One vector is turned by the same rotation once a tick. Each row is the vector after some number of ticks, and that number follows the row.
The counts run from 0 to 229.
[ -2.3  -7.7   9.3   4.6 -19.2  21.8  -5.7   4.3  30.1  16.1   5.8  -3.1
 -19.7  -1.6  31.2   9.4 -13.7 -23.6   7.1 -19.5  -4.1  -3.7  -0.5  27.6
  35.3  18.1  -0.3   4.5  21.5  -7.7 -12.9 -24.2]	64
[  8.0  23.2 -17.9 -11.6  15.3  11.2  19.7 -17.2   2.8  -5.8  -5.8   1.9
  -3.1  11.1  19.6 -15.2  -8.3   6.7  -9.3 -28.3  19.2 -20.3  15.0   9.7
  14.3 -24.5  18.1  22.0  24.9  23.0  -2.3  -5.8]	101
[  2.6  15.6  18.5  -4.6   1.5  11.4  17.0 -45.8  15.1 -15.1  10.3  28.2
 -22.1   3.0  17.6  -7.4 -11.9   3.3  12.4  17.1 -23.2   9.2 -20.3  -5.9
   4.1   6.5  14.0  -7.0   2.1   1.3  20.5  -6.9]	201
[ 18.0 -17.2 -27.9  17.5  12.6  -4.9  -6.1 -11.9   6.7  12.1  -5.6 -13.3
   3.9  23.0  13.4   6.3   6.7 -22.2 -14.4 -21.3   7.1   6.3  -3.0  -1.0
 -18.1  13.7  12.5 -46.9 -15.5  11.7   9.1  -8.2]	45
[ -8.8  11.3   2.5  -8.2  37.8  21.1   0.5  20.1  -1.9   1.3  14.8  -3.3
   6.4   7.7   2.6 -31.8  22.5  14.4  -1.9  23.3  21.8   2.3   8.7 -29.0
   1.5   0.1 -13.9  29.8   5.0  -0.5 -10.5  17.7]	18
[-19.7 -12.5   5.8 -13.9 -24.7   7.5 -13.7  -3.5  14.4  15.0 -29.1  -2.8
  12.3  -4.4  -4.8  13.4  27.1   7.1 -34.8 -14.4  12.7   4.9  -4.4   4.1
 -10.7 -27.2 -18.9   1.9   2.0  14.6 -10.7 -33.2]	139
[  9.6   9.5  18.9  28.8   3.0  22.8 -24.1  -5.1 -12.9 -26.5  22.4   4.0
  -7.0   7.3  -5.4 -18.9 -24.2   5.4 -20.0   7.1 -22.6   8.8  17.5  14.6
  14.9  -7.6 -23.1   0.9  -9.5  -1.5   6.2  14.0]	165
[-13.2  -3.6   9.2   3.7  -8.9 -32.8 -13.9  14.4 -18.2   6.4   9.2  -2.6
   1.1   9.6 -20.2  10.2 -12.9 -20.8  14.6   1.4 -10.3  17.0   7.0  22.3
 -37.7  -5.5  15.9 -17.0  12.3 -14.6  -2.1  19.4]	80
[ 35.1  -1.7  11.7  15.7  -3.3   1.5   2.8   3.1   3.5  14.2   9.0  -4.3
  -9.8   5.2  19.2 -11.9 -15.2  -6.5   9.2  -0.9 -44.9   4.4 -16.0 -19.7
  25.7  16.3 -10.5 -10.5 -21.6  11.2  12.2  -2.3]	160
[ -9.1  18.3  -8.3  18.8   6.3  -0.3  25.6  -0.2 -22.3 -27.1   1.9  -6.2
 -20.7  -0.8  -5.8  -3.2 -26.1  38.5 -14.5  20.7  13.7   7.1  22.4 -18.2
   3.3  -7.2 -21.9  12.3   5.5  18.3   1.2  24.3]	92
[-16.9  11.3 -13.3   8.2   3.4  19.8 -37.3 -18.1  18.7 -17.1   0.8   0.5
   5.8  -5.2 -12.2   7.8  -5.3 -13.9 -15.3  -0.8  -2.7  16.0  -2.3  26.7
  -3.7   4.0   1.9 -27.4 -35.2 -24.2  -9.7   9.0]	40
[  4.0   9.7  -7.1  -7.9   1.8  12.1   1.4  -9.2  -6.2  -7.2  -5.9   0.4
   0.0 -21.9  16.5  12.2  14.1  10.2  -4.2  12.5 -25.1 -17.8 -12.5 -37.2
  18.3   1.7   3.0 -35.4 -35.7  -3.9   5.7  10.2]	127
[  2.8 -16.8 -25.9 -20.5  -3.9  29.1  16.8  22.5  -4.6   5.5 -10.5   8.5
 -15.1 -18.6   1.6   7.1  20.5  21.6 -12.6  19.5  33.4 -13.6  27.7 -18.8
  19.3  12.3  11.8   1.7  -6.1 -16.7  13.1  -5.6]	223
[ -6.6  14.4  -0.3  13.1 -12.5 -18.4  35.1  -5.7  -9.8 -13.7   0.0 -10.6
  -8.1 -10.2 -18.3   4.0 -27.5  24.4  -5.5   3.9  36.1 -16.0  18.6 -27.8
   6.8   9.2 -14.2   8.5  14.8  10.8  11.5  10.8]	93
[-13.6   9.6 -31.5  -9.9   7.3  34.5 -20.2   5.9 -19.3 -12.2 -14.9   3.5
   5.0  -1.3   9.6  -1.3   8.2  19.4 -36.6  -2.9  10.6  -8.8  22.9  24.9
   8.0  -3.9   0.5 -15.8 -28.7  -2.5   6.3  14.5]	132
[-12.5  25.1  33.6   1.9  -9.7   7.8 -19.7  -8.3  21.3 -22.9  28.5  -3.0
   1.0  -4.2   3.9   3.8  -2.9 -12.3  20.5  17.8 -23.9  13.7  -2.9  20.0
  -8.9   4.7  11.2  -5.0   0.6 -35.5  -5.8  -9.1]	72
[  5.2  11.1  -8.7 -18.4 -22.1  14.0 -16.7 -10.0  21.4  31.4   0.5  -4.1
  -0.5   7.9   4.5   2.5   5.4  -4.2   0.0   2.3 -25.2  17.8  -0.8   5.3
  36.6  18.1 -16.0  10.0 -29.7   0.9  -2.3  11.1]	32
[-16.3  -2.4 -10.7   4.6 -10.5  -2.4 -11.0 -13.7   2.5  29.2  11.1  17.2
 -10.5  11.0  -9.0  30.8   2.2 -15.8  23.1  -2.7  12.6   0.5  -2.1 -17.4
  16.8 -20.7  19.5 -32.4  17.7  32.8  -5.6   4.5]	211
[  1.4   5.3 -10.7  -9.0  -9.4   1.2   0.9  -4.5 -12.2  -7.7   6.1 -13.2
  17.9  -4.7 -28.8  15.4   7.5  10.5  10.2  -0.5   2.1 -24.1  15.1 -28.0
  44.3 -15.4  -5.7   4.0 -28.8   6.2  -7.4  21.0]	125
[-20.3 -16.0   0.6 -16.4  22.8  20.5   4.5  13.4  13.9  20.3  -3.8   4.5
   1.2 -16.7  31.9  14.7  22.0 -11.2  -1.7  15.2   1.1 -19.5 -24.8  -2.3
  10.0  28.7   8.7 -11.1   1.3 -20.9  -7.9  -1.9]	22
[ -8.4 -23.0 -15.5  18.1  19.9  -9.6 -17.8   3.9   1.8  15.6 -11.3  -0.7
   6.3  31.9  14.0  11.2   4.0  -9.5 -11.1 -11.8  -6.5   1.0 -10.7   8.9
 -10.1  -8.8  -4.2 -44.1  -3.7  35.2 -12.5 -14.4]	46
[ 13.5   0.4 -13.0  -1.3 -22.2  -0.8   6.6 -30.0 -20.8   4.0  -5.1  24.8
  -7.6  -7.3 -34.7   7.1  -9.5  19.2 -23.3  -7.1  12.4 -18.7   9.4  -8.1
  10.3  -8.0  14.6  -8.2 -15.8  10.5  27.8  -2.7]	2
[-23.3  20.6 -10.8   6.7  18.8 -11.3  -2.0  20.4  -1.6 -11.3  12.4   5.4
   7.7 -20.8   9.7  13.9  12.7  16.7  21.6  10.4  21.4 -31.4  -0.9 -28.1
  -5.1  -2.3  20.1 -26.1 -16.6   2.8 -15.1   5.9]	218
[ 22.8 -26.8 -11.2  17.4   1.6  -4.9   0.5 -13.6  -0.7   9.5 -11.3 -13.5
  15.0  12.8 -18.6   6.6   4.1 -20.5 -20.4 -13.1   8.4  13.4   2.8 -19.7
 -25.3   8.7   0.4 -36.4 -26.3   0.1  20.3 -10.5]	44
[-18.1   5.3  -6.2   3.6 -25.6 -31.0  -1.4  25.8 -10.3 -26.2 -16.6   7.2
 -11.8  -6.8  -8.2  26.3  -4.1  32.7  18.2   9.3  10.9  -9.6  -0.3  13.6
  -9.2 -11.5   0.1 -17.7 -11.2  11.3 -17.5   5.9]	89
[  7.1 -19.8  -5.7   4.5  -6.7   1.2  25.1  -9.7 -19.1 -34.7   0.6 -20.5
  -8.3  10.5 -22.8  28.7   0.6  -5.3  23.6  -5.6 -10.3  16.1  12.7 -22.9
  -2.8 -35.0  -4.1  -8.6  11.4   4.9  -8.6   3.9]	84
[ 11.6   5.1  -8.1  -4.2   2.7  12.2   7.2 -22.4 -10.9  -2.9  -6.8  25.1
  -3.3 -11.2  -5.9   7.4   1.8  19.8 -23.1  -5.9  11.9 -27.2   2.9  -6.9
  -8.7 -10.9  28.7 -34.8 -16.4  -3.9  31.3 -12.2]	3
[-11.8  -3.1  -2.0  17.0   1.0  20.5 -10.9 -26.4   5.2  -4.3  17.3  -1.1
  -6.1  15.8  14.2  27.8 -12.2 -22.8 -14.0   3.6 -25.2   2.0   8.2  -1.9
  19.2  10.0   5.3 -51.7  -2.4  -1.5  10.3 -13.3]	169
[  1.4 -24.7  -5.8   1.1   7.9  15.7  17.6  24.7   4.4 -35.5  -2.9   1.4
 -15.3  19.6  18.2   1.1  22.8  28.9   7.0  17.4  19.2   9.9  10.6  -1.2
 -19.9   5.9  -1.5 -11.6  -1.9 -10.4   9.1 -22.7]	182
[ -6.3 -19.8   6.4   9.7  24.2 -10.5  12.5 -10.8 -15.6  -7.4   9.2  10.1
 -12.0  35.9  12.0   4.2   2.9 -16.9  16.1   6.5 -32.4   2.1  -3.6  24.3
 -15.5  -4.5  20.0 -32.2  20.7   0.6  17.7   6.8]	78
[-16.5  -6.3   5.3  -8.8 -29.6 -21.4 -25.4   9.5 -22.5  26.0 -22.6  10.8
   9.1 -20.0 -13.1  10.4   4.4  14.8 -38.3  14.4   0.5 -17.7   6.7   2.7
  12.6   3.6  -3.1 -14.9 -29.0   7.3  17.0   4.9]	130
[-20.5 -23.6   3.0   7.3 -37.8 -20.0   2.7  15.6  17.7  -1.1   6.7  -8.8
  -0.7  16.0 -11.8  20.3  12.9   7.2  15.8  12.8  25.2   8.2  17.2   2.2
  -3.4   6.1 -13.1  -3.8   5.6   1.7 -12.4 -22.1]	180
[ 32.4 -14.0 -19.8 -20.2  13.6   7.1  10.1   5.1 -11.4  28.8  13.0   2.5
 -11.8  12.7   1.8  -0.9  14.8 -13.3  22.1   5.6  -0.3  -9.2  -3.2 -22.9
   4.6   6.4  34.6  -6.8  -9.9 -10.2  15.0  23.4]	118
[-15.7  -7.0 -11.1   8.4   9.3  40.4 -34.4 -31.7   6.1 -17.5   2.9   4.0
   2.8   9.6 -12.4  10.3  -7.6 -10.5 -25.3   4.3 -10.7  27.8  -3.3  15.9
  -2.2  -7.1 -12.7 -11.0 -15.6  -5.6  -0.9  16.6]	41
[ 18.1  28.0 -31.3 -11.9   0.8  15.2  18.6   0.6   6.8   4.9 -10.6   6.9
 -20.5   5.4  15.1 -18.5  -7.5  18.0 -17.9 -20.1  24.7  -5.2  19.3  17.3
  -4.2  -5.2  18.9  19.5  12.2   0.5   9.2  -9.6]	100
[  2.5   2.1  -4.9   2.7  19.8   3.3  -8.6 -29.8 -35.2 -22.7  10.3  21.0
  -6.7   9.9 -29.1  -6.0  -2.9  -3.2  -4.4 -10.8   1.2  -1.8  10.8  -1.4
 -10.5 -40.9  16.6   5.9  27.2   7.4   6.9  18.5]	207
[  3.3 -10.8 -19.3  31.3   6.1  -1.2  -6.6   7.0  17.4 -11.8  12.2 -12.0
  10.1  25.3  -7.8  -6.5  -6.0   9.0  -0.1  -6.5  30.3   1.3  14.3 -26.1
  11.9  -2.1 -33.2   3.2 -12.3  26.8 -16.4  -3.1]	51
[ -8.9 -23.1  16.5  26.6   2.5  -9.9   0.0  28.2  12.5  11.3  -1.8  12.1
  -8.2  -1.4  34.7  -5.1 -10.9   8.9 -12.9  24.5   2.7  13.1 -13.2 -10.4
   1.8  26.6 -38.4 -11.4   3.6  14.3  -4.1  -9.5]	55
[  8.3  -1.1  17.2 -11.3 -10.5 -29.7  27.2   3.6   0.9  -9.3 -23.9   0.3
  -1.1 -13.7  16.1  13.1 -18.8   2.0  22.6 -20.4 -19.8 -11.5 -21.5  31.1
  -7.5  -7.6  14.6  15.8  21.4  -2.5 -13.8  -9.0]	194
